One turn moves every row onto another: examples first, then more rows asked
Loz: [  1  -6 -10  -2  -7  10 -47 -32  -6   2  17  -1  23   3  -6 -20 -30 -19
  22 -32 -24 -19  16  28   1 -12   7  45   7   1 -16 -21 -15  -3   9  -9]
Rabaz: [ 10  20 -18 -31   3 -65  36   3  36 -12 -20   5 -10 -10  10  21  16 -31
  28 -10  13  42 -12   3  53 -37  22 -12   1  35  38   1  15  26  25  34]
Lora: [ 15  11 -17 -11  43 -27  33   5  -7 -13 -21  -1 -17  18  24  15 -17  -9
  -8 -17   3  63   7   5  59 -13  29   6   4   3  26  25  37  45  47   2]
nodiz: [-25   0 -21  40   7 -27  32 -14   0 -22   6  -7  13  18  43  -2  17  -6
 -23  -9  -7  63  23  10  41  -1  21 -19   4 -17  12  41  34  27  -2  17]
Sasa: [ -3 -25   2 -22 -21   8 -44 -16  12 -34   8  -5  24  14 -23 -17 -26  31
  -7 -62 -26   8  -4  -4   6  10  20   4   0  32  -9  -6  13 -10  13  -5]
kade: [ -6 -25   8 -16 -19  24 -36 -36   0 -33  20  -3  21  22 -23 -22  -8  -2
  16 -50 -28  -5   7 -10 -11   9  24  19  10  40  -3  12  -4   4   5  -3]
lun: [ -5 -16  -5  -6 -19   0 -38 -29 -12 -22 -15   1  42  23 -17 -10 -27 -14
  30 -31 -39  -6   4  -5  12  -6  27  25  28  14 -19 -21   7  -3 -20 -10]
pabez: [  7   7  -1 -35 -16 -15 -57 -25  -7 -35 -26  11  -8  28 -14 -18 -21  -9
  25 -29 -20  12   0  25  25   1 -16  36  25  29 -25 -21 -13  -3  17 -12]
bam: [  6 -24   0 -37 -20  -7 -51 -18  17 -38  -2  19  -5  17 -22 -17 -32  23
  -1 -43  -8  -5   4   2   8   9  -4  25  15  50  -1  -7  10  -4  29  -8]
Dol: [  4 -34  13   4  42  -4  24 -14   8   9   1   3   5  16  28  46  -2  -6
 -23   6   0  49  19  -7  50   1  32  -7   6   3   0   2   5   8  32 -43]
sil: [-11   5  -6  44  17 -19  45 -38   9 -17   1  -1   2  15  19  20  41  -6
 -28  14  13  48   9   3  30   1  25 -27  -4 -16  15  32   6  34   8  19]
ruma: [ 23 -39 -25 -20  24 -62  29  13  31 -20 -36  -1  -2  -5 -13  38   0 -32
  -3   0   4  44 -10 -11  43  -2  17 -26  23  27   8 -21  13   2  21 -24]
Zalos: [-26  20   0   3  -3 -64  24  21   8  21  22   3 -13 -41  14  -8  13 -32
  12  16  -8  18 -17  46  20 -19  -1 -15 -19  26  29   0   8  37  30  22]
nopon: [  5 -19  -5  -6 -13  13 -37 -16   6 -28  27   2  10  -4 -31 -34  -9   1
  12 -53 -25 -18  19  21 -14  16   1  29   4  35  -7   4 -18   7  23  15]
meb: [ 11   5 -11  13  47 -24  38 -15  -2  -4 -21 -10 -20   5   5  25   7 -13
 -27  -1  20  50 -18  -3  40  -3  34 -19 -10  -9  27  11  32  45  44  -8]
lomon: [-34   4 -13  22 -12 -48  39  -3 -20  -6  20   6   0  17  12   1   8 -36
  -4  47 -22  24   3  25  -3 -17   9  -1  12  16  18  54  11  36   0  21]
zuna: [ 10  15 -26  -7  20 -64  43  -6  35 -11 -25   5 -16  -1 -14  23  10 -17
  -4  14  26  24 -27 -16  35 -28  20 -28   4  15  43  -5  13  39  28  21]
gid: [ -2  -7 -30   0  25 -73  14  27  45  -5   8   3 -21 -22  -6 -22   8 -33
   4   6   1  17  -2  13  30   0 -30 -32  20  22  19 -29 -33  26  29  -7]
tek: [ 11   5 -18 -10 -33 -11 -46 -22   6 -26  -8  -9  10   1 -23 -15  -1 -25
  18 -48 -18  -2   8  34  15 -19  -9  30   7  14 -29 -20 -22 -28  -1  16]
tuve: [  6 -21  -4 -16 -33  -9 -45 -10  15 -44  -2  12  -5  -7 -34 -25   2  -6
   9 -58 -10 -13  13  10   4  11 -10  23  14  52  -7  -7   4 -11  12  18]
dasu: [-15  -4   6  39  10   0  39   4   2   0  28 -14  20  22   6  22  28  -9
 -30   4 -24  32  31  -2  36 -21  20 -21   6  -3 -10  26 -42  -5  -3   9]
vize: [  0  -3  -8 -15 -11 -15 -48 -16   9 -31 -17   5  35  15  -7 -24 -35  29
  17 -40 -37  17   2  20  30  12   3  11  18   5 -27 -38  -3  -1   3  -7]
gire: [-25  25   6  27   9 -60  29   9  16   8   2  14 -25 -27  -2  -8  30 -19
 -10  24  14   7 -20  11  32 -10  -7 -33  -7  17  34 -11   5  47  26  23]
Rad: [-18  19   3  38   8 -36  49  -2 -21  -8   3  10 -17   9 -16  13  29 -21
 -23  49  -6  13  -2  17   9  -6   6 -13   5  10  16  37  -7  46  17  29]
Fozin: [-27  11   5  25  12 -29  23  27 -16  -1  21  -3 -28  15 -15 -19  30 -60
  -5  21 -21   5  10  -2  21 -17 -19 -14  27  30   8  16 -47  25   7  -1]

tek -> vize
sil -> gire
Where do these go?
nodiz -> Zalos
Sasa -> nopon
ruma -> dasu

